A single turn carries every row of the set below to another of its rows. Some are shown first; where does it send the rows asked next?
Q_694: [-31.0   4.1 -16.0 -13.9  19.7  19.2  15.8  -7.7  -4.5  26.7   1.3  -0.4
 -13.1  -3.9  -6.0 -32.8 -31.3  -1.3  -4.3 -13.6  -0.6  -8.8   9.3   6.4
 -21.8  31.0]
Q_458: [-24.0 -11.8  -7.2  -8.9   0.0  -8.2   9.9 -17.3 -11.9   5.5  -8.8 -21.6
 -22.5  18.4   3.4   0.3 -12.9   4.0  19.5 -20.1 -15.8  15.7  -2.4  11.3
   3.0  36.0]
Q_592: [-20.5  -4.6  -1.6 -25.0  -7.2  -8.0  18.2 -12.2  -9.8  -0.2  -6.8 -13.7
 -17.7  14.9   6.0  -3.1 -10.4  -1.6  23.1 -34.9 -11.6  21.3   2.6  12.5
  -2.0  32.7]
Q_53: [-31.9   1.6 -13.9  -2.8   5.1  -7.1  21.0  -0.2   4.5  23.3   8.3  -3.5
 -14.4  -6.5  19.5   3.7  -2.2  12.6   2.8 -22.0 -30.3  -3.8  10.5  -4.2
   6.4  25.6]
Q_94: [-37.9  10.7  -3.0  -3.2   0.4   7.7  -2.4  -4.1   3.6   2.8  16.6  -7.6
  21.1   9.4 -14.7 -26.9   6.4  -1.4  14.3  -3.6   3.1  -3.5  15.8  -6.2
 -19.5  32.3]
Q_828: [-29.3  -3.0 -18.9 -10.9  20.9  19.0  19.8  -9.6  -2.8  30.8  -1.0  -0.8
 -15.6  -4.0  -6.9 -33.1 -27.3   1.9  -3.9 -12.1  -1.8  -5.9   2.6  12.3
 -13.9  33.3]
Q_114: [-23.3  -0.3   8.2   4.9   5.0   1.6  15.3  -6.0 -15.5  17.3   5.2 -25.0
   4.0  16.4   4.1 -14.3  -9.8   2.3   8.2 -36.5 -12.7  14.0  30.0  19.5
  11.2  42.0]
Q_765: [-25.6   5.0 -10.1 -15.1   2.2  -2.9  18.6   6.2   6.1  16.2  19.2  -1.7
  -6.5  -4.4  24.8   3.5   0.5   6.6   7.0 -31.2 -30.1  -4.6   8.9   1.1
   2.0  21.6]
Q_816: [-23.9  -0.1   0.5 -17.9  12.3   6.6   9.4  -3.1  -3.3  26.3  18.7  -0.3
   2.4  -0.3 -10.4 -33.8 -23.8   7.7  12.1 -22.9   9.3   1.6  22.8 -15.0
 -26.2  37.5]
Q_957: [-19.9  -4.1   7.2  -6.5  18.2   3.2   9.4  -7.3  -9.1   7.6  -5.7 -23.7
  -2.5   6.2   4.6 -16.6  -2.3 -10.3   5.0 -37.9 -25.1   9.7  20.0  30.4
  -1.2  39.7]
Q_812: [-30.7  15.0  -8.7  -9.7   7.5  14.2   1.7  -3.9   0.7  -4.6  11.5  -8.7
  17.3   3.9  -6.9 -26.6   8.3  -8.5   8.5  -5.3   1.1 -13.2   2.6   5.5
 -19.8  20.9]
Q_798: [-47.0  20.2  -6.4  -1.7  -7.8   9.8  30.0  -3.9   2.3   2.7   0.9   1.7
  -5.5  -7.7  -5.5 -18.2  10.3   6.7  -3.6  -6.6  -4.0   2.5  20.3  -3.4
   1.1  22.0]
Q_875: [-14.1  -6.2  -8.1 -13.9 -19.8  13.7  10.2  -0.4  -2.2  12.7 -15.7 -15.6
  -0.4  20.2  11.0 -28.8 -14.3  25.6   3.1 -17.7 -13.8   7.5   7.4  10.6
   8.2  32.1]
Q_59: [-42.2  14.9  -3.9  -4.4  -3.7   3.7  15.4  -7.4   2.0   7.2  -1.5  -1.0
  13.6   2.5 -19.1 -30.4   7.5  -0.2  11.0 -10.2   9.6   0.4  22.6  -9.6
 -17.5  28.5]
Q_785: [-18.1  -4.6  14.7  -9.0  10.4  -1.1  24.6  -6.5 -17.6   6.2   7.6 -22.9
  14.1   2.6  -0.2 -14.2  -1.9   5.8  10.9 -43.0 -18.1   7.9  23.4  22.9
   1.7  25.7]
Q_588: [-17.5  -1.1  -1.5 -16.9  17.2  13.4   1.0  -1.4  -4.8  20.0  31.1  -6.5
   6.4   3.9  -5.1 -30.0 -24.0   6.1  10.7 -14.3   3.8  -8.9   9.1  -7.2
 -26.1  32.9]
Q_761: [-17.1 -11.0   8.2   9.1  23.7  -2.5  15.1 -12.5 -15.9  12.9  -0.6 -31.8
   1.6   3.3  -2.4 -11.2  -1.4   9.3   8.3 -25.7 -20.9   1.7  17.9  18.5
   7.5  33.2]
Q_886: [-24.8   3.1  -8.2  -6.4   3.1  -7.1   6.5   4.4   8.5  21.3  21.7  -5.6
  -8.7   3.9  25.2   4.4  -0.5   8.5   9.6 -27.1 -26.4   0.1  12.5  -8.6
   3.9  36.0]
Q_314: [ -4.1 -10.9   0.6 -22.5  -9.0   8.5  -5.0   1.3   4.8   3.9 -15.9 -16.3
  -0.4  14.8   8.8 -29.1  -2.4  21.1  11.9 -19.0 -23.0   6.3   2.5   8.2
  -5.2  38.1]
Q_255: [-19.0   1.9 -12.3 -17.7  23.3  20.0   7.6  -5.0  -7.2  18.7  19.8  -5.9
  -1.0  -2.7  -1.1 -30.3 -27.0   0.8   1.6 -13.3  -1.4 -17.0   0.0   7.7
 -23.5  24.1]
Q_554: [-26.7  19.5  -7.5   1.7   9.3  11.7  -0.1   1.4   4.3  -4.4  15.3 -10.7
  -4.7   3.3   7.5 -14.3  16.7   0.1  -0.6   1.3  -6.1 -11.1   7.5  -3.5
   0.3  30.9]
Q_651: [-16.6  -5.6  -2.5 -12.2  -5.5 -12.8  16.3 -16.7 -15.5   4.6  -0.5 -21.0
 -14.6  19.1   3.4  -0.6 -10.9  13.7  24.2 -25.0  -2.9  14.7   4.5   0.7
   5.9  28.7]
Q_999: [-30.1  13.5   7.7 -12.0   4.4   4.2   4.3   2.7  10.0  -8.6  19.5  -3.8
   4.9  -6.4  -2.8 -15.6  24.1   1.3  10.5 -11.0 -10.1  -1.8  13.6  -8.3
 -14.8  30.7]
Q_70: [-13.6  -3.6  -1.9 -16.8  15.8  11.2  -0.1  -0.5  -1.4  23.5  35.2  -8.6
   8.7   7.7  -2.2 -31.3 -20.8   9.1  14.4 -17.4   6.0  -4.3   6.0  -0.9
 -18.6  36.7]
Q_676: [-11.3   6.6   5.7  -2.5  17.2  -4.9  24.2  -9.5 -15.2  10.3 -11.1 -22.6
  -6.0   6.0   5.0 -16.1  -0.1  -0.2   3.6 -41.9  -6.0   6.2  27.2  15.0
   7.9  31.1]
Q_220: [-14.8  -1.1 -13.8 -20.6  21.9  18.7  13.7  -4.5  -5.7  19.9  21.2  -5.4
   0.9  -1.8  -0.5 -29.9 -22.6   3.3   2.9 -15.2  -0.8 -14.8  -6.3  14.6
 -16.8  21.7]
Q_495: [-18.9  -2.9   1.5 -17.8  13.8   1.8  13.2  -3.8   0.8  26.2  15.8   1.0
  -2.2   2.7 -11.8 -36.2 -17.4  11.7  14.1 -25.5  13.7   5.8  21.2 -13.9
 -20.9  41.1]
Q_209: [-37.4  -0.4  -6.6 -10.5   1.1  -7.6  16.4   3.2  11.3  22.3   8.4   2.5
 -13.0  -6.0  18.2   1.2  -0.7   5.7   8.2 -30.6 -35.1   5.9  15.7  -2.0
  -1.9  36.5]
Q_383: [-34.0   3.3  -7.5 -16.3  11.3  11.6  17.3  -7.2  -1.9  28.3   1.7   4.7
  -9.0  -5.0 -11.6 -37.1 -28.7   0.6   3.1 -23.4   4.2   3.6  21.6  -4.9
 -25.4  39.5]
Q_667: [-50.9   8.5   3.4   1.0  -6.6   5.7  11.5  -2.0   9.2   3.7  13.4  -2.4
   1.3  -3.5 -10.2 -17.6  12.7   7.1   8.7  -4.8 -13.4   9.4  24.3  -9.1
  -6.0  40.5]
Q_340: [-34.2  -1.4  -5.9 -19.9  10.3   9.2  20.9  -6.3   3.7  30.2  -2.2   6.7
 -13.0  -4.9 -11.9 -38.1 -23.2   0.9   4.9 -27.5   3.3   9.7  16.9   0.7
 -22.9  43.5]
Q_969: [ -9.5 -17.2   3.3 -15.5  -9.6   2.9   6.7  -4.0  -0.3   8.3 -18.5 -17.5
   2.2   7.9  -0.9 -29.0  -3.1  34.0  13.0 -13.9 -20.7   5.8   6.4  -0.9
  -3.7  32.3]
Q_762: [-49.2  18.6 -13.6  -5.7  -4.4  15.5  15.1  -6.7   4.3   7.8  -7.6   1.8
   6.7   3.5 -11.3 -31.2   1.4 -13.1   1.2  -9.9   2.4   2.2  18.3   6.3
 -16.1  30.4]
Q_115: [-17.9 -12.0   1.4 -23.1 -21.1  10.6  19.0  -0.3  -2.0   9.4 -15.1 -10.3
   6.1   9.0   1.7 -29.4  -9.1  29.5  10.3 -22.2 -21.3  11.6   8.5   9.5
  -2.2  26.3]
Q_193: [-24.8 -13.4  -1.5 -17.8  -9.3  -4.7  10.9 -12.0 -12.3   2.2   9.1 -20.4
  -7.5  20.4   4.5  -0.2 -14.6   5.8  26.3 -24.6 -16.9  18.5  -2.1  16.1
  -1.3  33.0]
Q_123: [-36.9  18.3 -19.5   1.3   7.6  17.1   7.4  -9.0  -0.6   4.5  -5.1  -6.7
   5.3   6.2  -7.3 -27.3   2.0  -9.9  -1.9  -0.1   1.9 -12.8   5.1   8.0
 -11.6  24.0]
Q_645: [-41.9  25.2 -12.2  -6.2  -6.2  20.6  15.3   2.1   5.7  -2.6   9.8  -1.0
  -5.3   1.1   9.5 -16.7   8.7  -9.1  -7.0  -9.3 -10.5  -2.2   8.9  13.3
   0.1  28.2]
Q_954: [-22.9   4.4  -4.5 -11.9   5.6 -15.3  17.7   2.0   7.6  19.0   8.7  -1.0
 -13.2  -5.8  18.1   1.8   5.1  11.7  10.3 -33.4 -22.9   1.2  17.5 -14.2
  -1.6  29.5]
Q_178: [-17.4  -9.1  -3.7 -21.5   0.6  -8.2  21.0 -16.7 -14.7  -1.2  -3.7 -19.2
 -14.4   9.3   1.5   1.3  -8.7   7.9  23.2 -25.9 -14.7  10.3  -5.5  13.7
  -2.7  20.4]
Q_586: [  1.0   0.2  -6.4 -24.1  -8.9   8.9   7.3   0.1  -2.5   4.7 -19.2 -16.1
  -3.5  15.7  14.4 -29.9  -4.6  21.6   5.5 -22.1 -10.5   1.5   2.6   6.5
   3.1  28.4]

Q_314 goes to Q_586
Q_999 goes to Q_554
Q_59 goes to Q_94
Where do these go?
Q_954 goes to Q_886
Q_651 goes to Q_193
Q_694 goes to Q_383
Q_676 goes to Q_114
Q_220 goes to Q_828

